[[ 38.3  36.9 -37.2 -12.3  34.0  12.3]
 [-15.7 -14.1  11.9  10.8 -34.8  -5.7]
 [ 38.2  31.7 -41.2 -19.9  27.2  10.2]
 [-28.8 -26.2  26.8  15.8 -42.9 -10.0]
 [ 24.8  23.6 -25.0  -9.7  22.2   8.8]
 [ 25.9  22.1 -27.6 -10.0  18.6   8.0]
 [ 14.9   8.7 -13.6  -5.0  12.1   1.6]
 [-37.8 -35.3  35.0  16.6 -50.2 -12.4]
 [ 14.4   9.7 -13.6  -4.0  11.9   2.6]
 [-10.1  -8.2   7.9   1.7 -20.2  -3.2]
 [  8.5   4.4  -9.1  -7.1   7.0   2.7]
 [ 14.3   9.5 -13.1  -4.7  12.5   2.3]
 [  3.7   1.4  -2.8  -2.8   4.9   0.6]
 [  3.2   1.4  -6.3  -2.7   1.4   0.7]
 [-20.2 -16.9  19.3  12.8 -33.0  -7.5]
 [ 35.3  31.1 -35.6 -10.8  27.0   9.9]]
Indices start at 1.
The entry directly below the smallest entry -> 11.9
The entry just left of -27.6 is 22.1
Which number is the entry in the bottom-left corner?
Answer: 35.3
Which number is the bottom-right entry?
Answer: 9.9
The entry at row 1, column 2 is 36.9
The entry just left of 16.6 is 35.0
Which number is the entry at row 3, column 2?
Answer: 31.7
Which number is the entry in row 1 and column 1?
Answer: 38.3
The entry at row 1, column 3 -> -37.2
The entry just left of 7.9 -> -8.2
The entry in row 2 and column 2 -> -14.1
The entry directly above 3.2 is 3.7
Which number is the entry directly below -9.7?
Answer: -10.0
Which number is the entry directly below 38.3?
Answer: -15.7
The entry in row 3 and column 1 is 38.2
The entry in the top-right corner -> 12.3
Which number is the entry directly above 2.7?
Answer: -3.2
Which number is the entry directly below 15.8?
Answer: -9.7
The entry just right of 7.0 -> 2.7
Which number is the entry just left of 7.0?
Answer: -7.1
The entry just right of -7.1: 7.0
Which number is the entry just right of -16.9?
Answer: 19.3
The top entry of the column that holds the smallest entry is 34.0
The entry directly above 31.1 -> -16.9
Which number is the entry in row 3 and column 3?
Answer: -41.2
